[[ -3 -19   4 -17 -16   3  -7  -6 -14  -1  10   0  14 -14 -19]
 [ 14 -39  28  22 -37  60   2 -37  14  -2  10  26  36 -12 -50]
 [-12 -11   5   5 -21  17  -1  -5 -20  13  19 -15  24 -22 -17]
 [  5 -64  -5   1 -13   7  -5 -21   6 -16   7   9 -34   3 -67]
 [-13  49  -8 -25   8  -5  -2   6 -26  -3  -5 -16  24  -2  58]
 [-21  -1   2 -40 -26  -6 -16  -1 -16 -22   3 -19  20 -37   4]] -12

[[ 26  -3  -7   6 -13  14 -41  21 -12   0 -10  21  32]
 [-27  13  -5   9 -19  11  20  -1  33  10  20 -17 -50]
 [-14 -18   0  35  -6   0  11 -11  53  35  44  -5   7]
 [-25  15  23 -18  42   3  53 -10  10  -3  16  -1 -10]
 [ 23  18   0 -49  63  -7  47 -16   9 -13   8  14  12]
 [ 26  15   4 -20  44 -13  32   3 -25 -19 -25  -3  28]
 [ 16   8 -44 -46  27  12  21   3  18 -15 -29  -8  39]
 [-11 -16  40  33  21 -26  20 -24 -16   1   2 -31  11]
 [-38  10  34   2  19 -18  15 -18 -28  -5  17 -15 -29]] -14

[[ 17 -17  23  -2  45  42  18  11  33 -58  19  -4]
 [-21  14  21 -24 -42 -10  50  19  19 -15  -9 -18]
 [-24 -34 -33  13 -13 -19  22  10  -1 -10   5 -19]
 [-22 -27   9  57   1 -38   3 -21 -41  30  33  -3]
 [ -3  16 -12  30  45   7 -33  11   4   1  28   3]
 [-23 -25 -27 -28 -52   0  36  16   5  10 -39 -16]
 [-28  -7 -18  28  -3  16 -44  -5 -16 -12  20   3]] -24

[[ 22 -37 -11   2   7 -16   9 -49  -2 -13]
 [ 20 -36 -14   1   8 -14  -8 -53  -3 -12]
 [ 21 -36 -12   1   8 -15   0 -51  -3 -13]
 [ 19 -35 -15   0   9 -12   8 -56  -4 -12]
 [ 22 -37  -9   2   6 -18  -3 -45  -1 -13]
 [ 23 -37  -9   2   5 -19   0 -42   0 -14]
 [ 18 -35 -16   0  10 -11   1 -58  -5 -11]
 [ 24 -38  -7   3   5 -20   8 -39   0 -14]] 21

[[ 16  -8   4   1   3   2   1  10  13   5   1   0   8   7   0]
 [-44  22  -7  -9 -14  -3 -11  -1 -27 -12  -5   1 -13  -4 -17]
 [-17  -2  -2  -1  10  -5  -6 -12  -7   4   3   7  -6 -16   0]
 [-49   6 -10  -8  23 -15 -14 -61 -40  -4   6  15 -25 -47   0]
 [-21  11  -2  -8   0  -3 -11   5 -17  -8  -1   4  -2  -4 -13]
 [ 16 -10   2   4  13  -1   4 -12   6   5   3   1   3  -8  10]
 [-12  14  -1 -10 -14   0  -9  16 -14 -14  -4  -3   1   7 -15]
 [ 11  -8   2   3   6   0   4  -1   6   4   1   0   3   0   5]
 [ 16 -10   1  11   0   4  16  -6  19   8   0  -4  -2   4  15]
 [ -7  14   0  -6 -17   3  -4  21  -7  -9  -5  -4   1  15 -13]
 [ 16 -10   2   0  13  -2   1 -17   0   0   4   1   3  -8   7]
 [-17  30   0  -8 -41   9  -6  60  -4 -16 -13 -11   6  39 -27]] -17

[[-32 -23  12  -2 -17  39  -2  -3 -24 -31 -48  19  29]
 [ -7   8  33   8 -21  16   3   5  -4  15 -27 -13 -28]
 [-15  22  24  -1 -27  20   3  11   9  30 -13 -35 -25]
 [ 45  15  40   5  20  -2 -11   9  20  19   8  20 -34]
 [ 19   6  16 -11   3   9 -21  -3   9   7  -8   7 -25]
 [ 18 -13  29  -1   9   6 -21  -8  -6 -13 -27  27 -31]
 [-19   3   0   2 -23 -12  15  -3  -7   8   0 -37 -12]
 [-16  -6  18  15 -18  12  20   4 -16  -6 -18  -3   7]
 [-32  -2  -2  -4 -12  29   2   2  -7  -2 -13  -3  36]] -15

[[ 25   7 -20  -7 -15 -28  32   1   6   5  17]
 [-13 -18  14  33  25  14  11   5  14  44 -43]
 [  0  36 -27 -54  31   8 -11  43  28 -31  25]
 [  1  25  22  27  41 -10 -34   2 -41  39   5]
 [ -4 -22 -61 -11  -5  27 -16  15 -15   8   1]
 [-20   8 -24   0 -12  -1   7  -7 -20 -15 -13]
 [  7  -3  -1   0 -11 -28 -24  12  15   9 -14]] 0

[[-55  54 -54  11  30  42  31  37 -30 -31  52 -37  17]
 [-23  -9  -6 -17 -56  31  16  19  16  55 -22  29 -31]
 [ -9 -52 -19  53  56  47  40   9 -32   3 -35  -9  54]
 [ 12 -16   2 -31  29  47 -40 -34  -1   5 -27  28  17]
 [ 55  27 -28  -4 -29   3  17  32  -4  38 -54  55 -39]
 [-37  51  -8 -41  39  49  47  25  -1 -15  -6 -34 -47]
 [ 11  31 -27   6  17  23   8  48 -24 -53   7  36  12]
 [ 35 -40 -17 -12  41  26 -21  50  43 -24 -42 -25 -39]
 [ 28  18 -14  23  -3   6  36 -17 -44  -1  -4 -31  13]
 [-42  17 -51  37 -12 -47  24  27   2 -30  51 -22  23]
 [ 34  10  -9  -6 -25 -36  39 -22 -55  48  21 -39 -52]
 [ 48 -18  55 -19 -34 -20   8  36  26 -48  23 -45  50]] -9

[[ -9 -14   2  16  38  22 -39  28 -48 -38  16   6   1]
 [  5   3 -16   4 -20  22   6  -4  10   8   4   3   0]
 [  9  15 -10 -12 -45  22  35 -31  46  36 -12  -4 -16]
 [  0   5  14 -15  -1  22  21 -10  24  16 -15  -7  -4]
 [  7 -14 -14   5  13  22   0  13   3   0   5   5   8]] 9
